Here are some points, one per row:
Array([ 0.4, -0.5, -0.1,  0.0,  0.2, -0.2, -1.1,  0.4, -1.6,  0.8, -0.6,
       -1.0,  1.8, -0.7,  1.0,  1.1,  0.7, -0.2, -1.9, -1.8,  0.0, -0.5,
        1.7, -1.4])
Array([-0.3,  0.0, -1.0,  0.9, -0.5,  0.3, -0.5, -0.2, -0.8, -0.1, -0.1,
       -1.2, -0.3,  0.7,  0.3, -1.1,  0.6,  0.5,  0.8, -1.8,  1.1, -1.3,
        0.0,  1.4])
Array([ 2.1,  0.9,  0.5,  1.4,  0.7, -3.2, -1.6, -0.1, -0.6, -0.5,  1.3,
        1.9, -2.3,  0.8, -0.5,  2.2,  0.5, -0.1,  0.0, -0.5,  1.2, -0.8,
       -1.5, -1.4])
Array([-0.7, -1.4,  0.6,  1.7, -1.0, -1.9,  1.7,  1.7, -1.8, -0.1,  1.1,
        0.5,  1.0,  0.3,  1.9, -0.4, -0.4,  0.1,  0.5,  1.1, -2.5,  0.1,
       -0.1,  1.1])
Array([-0.8,  0.4, -1.1,  1.0, -0.3, -1.0,  0.8, -0.4,  0.4, -0.2, -0.1,
       -0.2, -0.8, -1.6,  0.8, -0.5,  0.6, -0.4,  1.2, -1.5,  0.5,  0.7,
        0.6,  1.1])
Array([ 1.0,  2.2, -0.8,  0.2, -0.5,  1.0, -1.0,  0.7, -1.7,  0.8,  0.1,
        0.7,  1.7,  0.3, -0.2, -1.3,  1.7,  0.0, -0.5,  0.5,  1.5,  1.7,
       -1.3,  1.0])
Array([ 0.1, -0.9, -0.9, -1.4,  0.3, -1.9,  0.4,  1.3,  0.7,  1.4, -0.1,
        0.7,  0.5,  0.2, -2.0, -1.0, -0.9,  0.3, -0.8,  0.8, -0.8,  0.8,
        0.7, -0.1])
Array([-1.9, -0.3,  0.6, -1.2, -1.6, -0.7, -0.3, -0.8,  0.7,  0.0,  1.0,
        0.3,  1.1, -2.0, -1.3,  1.2,  0.9, -0.6, -0.6, -0.9,  0.6,  0.4,
       -0.8,  0.5])
Array([ 1.0, -1.0, -0.2, -1.6,  1.7,  0.0,  0.4,  0.5, -0.1, -0.4,  0.0,
       -1.3, -0.2,  0.8,  2.1, -0.6,  0.3, -1.3,  0.6, -0.3,  0.1,  1.1,
       -0.4, -1.0])
Array([-1.4,  1.7,  0.5, -1.0, -0.2, -1.0,  0.4,  1.1,  0.2, -0.2, -1.7,
       -0.7, -0.2, -0.5, -1.4,  0.7, -0.7, -1.0, -0.4, -0.3, -0.9,  0.1,
       -0.5,  0.6])
Array([ 0.4,  0.3,  1.0,  0.5,  0.5,  0.4,  1.8, -0.9, -0.5,  0.1,  0.7,
       -1.9, -0.2,  0.4, -1.2, -0.2, -0.5, -1.1, -0.4,  0.2, -0.8,  1.2,
       -1.7, -1.9])
Array([ 1.0,  1.4,  0.2, -2.6,  0.0,  1.4, -0.3, -0.8, -0.1,  1.8, -0.8,
        0.7, -0.7, -0.7,  0.0,  1.9,  1.1,  1.0, -0.7, -1.1, -1.2, -1.1,
        0.7,  0.5])
Array([ 1.4,  0.5,  2.0,  0.7, -1.1,  0.5,  1.6, -0.2, -0.4,  0.3, -0.6,
        0.6,  0.2, -1.6, -0.5,  0.2, -1.4, -0.9,  0.0, -0.6, -0.3,  0.3,
        0.4, -0.2])
Array([-0.9, -0.9, -0.7, -0.7,  1.1,  0.3,  0.2, -1.0,  0.9,  0.3,  1.3,
        1.0,  0.6,  0.6,  1.6,  0.8,  0.8, -0.9,  0.4,  0.0, -0.2,  1.0,
       -0.3, -1.0])
Array([ 0.9, -0.9,  0.5,  0.3,  0.1,  0.5, -1.9,  0.2,  1.0,  0.2,  0.9,
       -1.1,  1.3, -2.1, -2.0, -0.8, -0.1, -0.6, -0.2,  1.3, -0.4, -2.0,
       -0.8, -0.1])
Array([-0.5,  0.3, -0.7,  0.0, -0.6, -0.4, -1.8,  0.4,  1.2,  0.0, -1.1,
       -0.3, -0.6, -0.6,  0.1, -0.8, -1.0, -0.6, -1.0, -0.9,  1.8,  1.0,
       -0.8,  0.4])
Array([-1.0, -0.7, -0.6,  0.2,  0.6,  1.9, -0.8, -1.0, -2.1,  0.3,  0.4,
        1.3, -1.7, -0.2, -0.8, -0.6, -1.0, -2.3,  1.1, -0.2, -0.4,  0.6,
        0.1,  0.2])
Array([ 0.8,  1.1, -1.6,  1.4,  0.6,  0.5,  1.6, -0.5,  0.6, -1.0, -0.1,
       -1.2,  0.2,  0.2, -0.1,  1.2, -0.6,  0.1, -1.3,  0.9,  1.0, -0.9,
        1.8, -0.6])
Array([ 0.5, -0.1, -0.6, -0.8,  0.1, -0.4, -1.0, -1.3, -0.4, -1.2, -1.2,
       -0.6,  1.3,  0.4,  0.5,  1.0, -2.4,  0.7,  0.9,  0.4, -1.7,  0.4,
       -2.1,  1.1])
Array([ 0.0,  1.0,  2.0,  0.9,  1.5, -0.1,  0.0, -1.6,  1.7, -0.8,  0.5,
        0.5,  1.3,  0.2,  1.3, -1.7, -0.1,  1.4,  0.6,  0.0, -0.2,  0.4,
        0.2, -0.6])
Array([-0.6,  0.7,  0.8, -1.4,  0.6, -0.7, -0.7,  0.4,  0.0,  1.0,  0.5,
       -0.2,  1.7,  0.3, -1.3,  0.2, -2.1,  0.1,  1.3, -0.3,  2.0, -1.3,
        0.7,  0.9])
Array([-0.3,  0.1, -0.4,  0.2, -0.3,  0.6,  0.4, -0.2,  1.5,  0.5,  1.9,
       -1.4, -0.8,  1.6,  0.9, -0.6,  0.1,  0.2, -1.0, -0.2, -1.4, -1.1,
       -1.5,  0.5])
Array([ 0.5,  0.1,  0.1, -2.0, -2.0,  0.2,  0.4, -0.7, -0.5, -1.6,  1.8,
       -0.6, -0.7,  0.8,  0.6,  0.1,  0.6,  0.5,  0.8,  0.9,  1.6,  0.3,
        1.5,  0.8])
Array([-2.4, -0.6,  0.4,  1.3,  0.0,  0.6,  0.0,  0.0, -0.6, -0.1, -0.3,
        0.4,  0.5,  2.7, -0.2,  0.4,  0.9,  0.2,  1.1,  0.6, -0.7, -0.2,
        0.4, -1.2])
Array([ 0.2,  0.2,  1.2, -0.5, -1.1, -0.5, -0.5, -0.1,  0.7, -0.4, -0.5,
        0.7, -0.6,  2.0,  1.1, -2.8,  0.1, -0.5, -1.0, -0.5, -0.7, -0.8,
        1.4,  0.0])
Array([ 1.4,  0.2, -2.3,  0.7, -1.3,  0.8,  0.3,  0.1,  1.7, -0.4, -0.3,
        1.3,  0.9,  0.4, -0.7,  0.5,  0.5, -0.7,  1.0, -0.5, -1.1,  0.0,
        0.5, -1.2])
Array([-0.1,  0.0,  0.6,  0.2,  0.9,  0.4,  1.2,  1.4,  1.2,  0.0, -0.3,
        0.7,  0.0,  0.6,  1.8, -0.1,  0.7, -1.5,  0.0,  2.0,  1.2, -1.4,
       -0.7,  1.4])
Array([ 1.1, -1.8,  0.2,  0.3,  1.5,  0.4,  1.6,  0.3,  0.2,  0.0, -0.8,
        0.5,  0.0,  0.5, -1.7,  0.5,  1.2,  1.7,  0.4, -1.7, -0.1,  0.1,
        0.1,  1.1])
Array([-0.9,  1.1, -1.3,  0.3,  1.6, -0.9, -0.4, -1.1, -1.4,  0.9,  0.9,
       -0.3, -1.3, -1.1, -0.1, -0.9,  0.2,  0.5, -0.2,  0.9, -0.8,  0.5,
        1.3,  0.9])
Array([ 0.2, -0.7,  0.3,  0.4,  0.3,  0.0, -0.6, -1.2, -0.2, -2.6, -1.5,
       -0.1, -0.5, -0.1, -0.9,  0.0,  1.7, -0.1, -1.2,  1.3,  0.3,  0.3,
        0.8,  1.1])
Array([ 0.1, -1.8,  0.5,  1.0, -0.7,  1.0, -0.2, -0.3,  0.6,  1.4, -0.1,
        0.6, -0.5,  0.2,  0.2,  1.4, -1.8,  1.3, -1.6,  0.6,  0.7,  1.3,
        0.6,  0.5])
Array([ 0.1, -1.0, -0.1, -0.2, -1.6, -0.5,  0.4, -0.7, -0.5,  2.0, -2.3,
       -0.2, -0.5, -1.0,  0.3, -0.3,  0.4,  1.2,  1.1,  1.6,  0.7, -1.4,
       -0.4, -1.9])
Array([-1.6, -0.1, -0.3, -0.8,  0.3,  1.3,  0.8,  2.8, -1.1, -2.5,  0.6,
        1.4, -0.4, -1.6,  0.3, -1.4, -1.3,  2.5, -0.9, -0.4,  0.3, -1.1,
       -1.5, -2.1])
Array([ 0.1,  0.5,  0.8,  0.5,  0.3,  1.2, -1.2,  1.9,  1.2,  0.2, -0.5,
       -1.4, -1.5, -0.5,  0.1,  1.6,  0.7,  0.5,  1.7,  0.3, -0.6,  1.6,
        1.2, -0.7])
Along one direction, these points spread out more than along any other. Take the direction at right angles to it along which they spread out most. Then take the direction at right angles to both along which they spread out most. Go by this last direction. How many in every 100 of the points above lie lower along it than each point below? Answers are rounded to whole numbers. More than half of the points above lie lower than the first one.
Array([-0.3,  0.1, -0.4,  0.2, -0.3,  0.6,  0.4, -0.2,  1.5,  0.5,  1.9,
       -1.4, -0.8,  1.6,  0.9, -0.6,  0.1,  0.2, -1.0, -0.2, -1.4, -1.1,
       -1.5,  0.5]) 41
Array([ 1.0, -1.0, -0.2, -1.6,  1.7,  0.0,  0.4,  0.5, -0.1, -0.4,  0.0,
       -1.3, -0.2,  0.8,  2.1, -0.6,  0.3, -1.3,  0.6, -0.3,  0.1,  1.1,
       -0.4, -1.0]) 50
Array([ 0.2, -0.7,  0.3,  0.4,  0.3,  0.0, -0.6, -1.2, -0.2, -2.6, -1.5,
       -0.1, -0.5, -0.1, -0.9,  0.0,  1.7, -0.1, -1.2,  1.3,  0.3,  0.3,
        0.8,  1.1]) 32
Array([-1.6, -0.1, -0.3, -0.8,  0.3,  1.3,  0.8,  2.8, -1.1, -2.5,  0.6,
        1.4, -0.4, -1.6,  0.3, -1.4, -1.3,  2.5, -0.9, -0.4,  0.3, -1.1,
       -1.5, -2.1]) 29
Array([ 0.4,  0.3,  1.0,  0.5,  0.5,  0.4,  1.8, -0.9, -0.5,  0.1,  0.7,
       -1.9, -0.2,  0.4, -1.2, -0.2, -0.5, -1.1, -0.4,  0.2, -0.8,  1.2,
       -1.7, -1.9]) 97
Array([ 0.4, -0.5, -0.1,  0.0,  0.2, -0.2, -1.1,  0.4, -1.6,  0.8, -0.6,
       -1.0,  1.8, -0.7,  1.0,  1.1,  0.7, -0.2, -1.9, -1.8,  0.0, -0.5,
        1.7, -1.4]) 65
Array([-0.1,  0.0,  0.6,  0.2,  0.9,  0.4,  1.2,  1.4,  1.2,  0.0, -0.3,
        0.7,  0.0,  0.6,  1.8, -0.1,  0.7, -1.5,  0.0,  2.0,  1.2, -1.4,
       -0.7,  1.4]) 24
Array([-0.9, -0.9, -0.7, -0.7,  1.1,  0.3,  0.2, -1.0,  0.9,  0.3,  1.3,
        1.0,  0.6,  0.6,  1.6,  0.8,  0.8, -0.9,  0.4,  0.0, -0.2,  1.0,
       -0.3, -1.0]) 59
Array([-0.9,  1.1, -1.3,  0.3,  1.6, -0.9, -0.4, -1.1, -1.4,  0.9,  0.9,
       -0.3, -1.3, -1.1, -0.1, -0.9,  0.2,  0.5, -0.2,  0.9, -0.8,  0.5,
        1.3,  0.9]) 21
Array([ 1.1, -1.8,  0.2,  0.3,  1.5,  0.4,  1.6,  0.3,  0.2,  0.0, -0.8,
        0.5,  0.0,  0.5, -1.7,  0.5,  1.2,  1.7,  0.4, -1.7, -0.1,  0.1,
        0.1,  1.1]) 91
Array([ 0.8,  1.1, -1.6,  1.4,  0.6,  0.5,  1.6, -0.5,  0.6, -1.0, -0.1,
       -1.2,  0.2,  0.2, -0.1,  1.2, -0.6,  0.1, -1.3,  0.9,  1.0, -0.9,
        1.8, -0.6]) 71
Array([ 0.0,  1.0,  2.0,  0.9,  1.5, -0.1,  0.0, -1.6,  1.7, -0.8,  0.5,
        0.5,  1.3,  0.2,  1.3, -1.7, -0.1,  1.4,  0.6,  0.0, -0.2,  0.4,
        0.2, -0.6]) 38
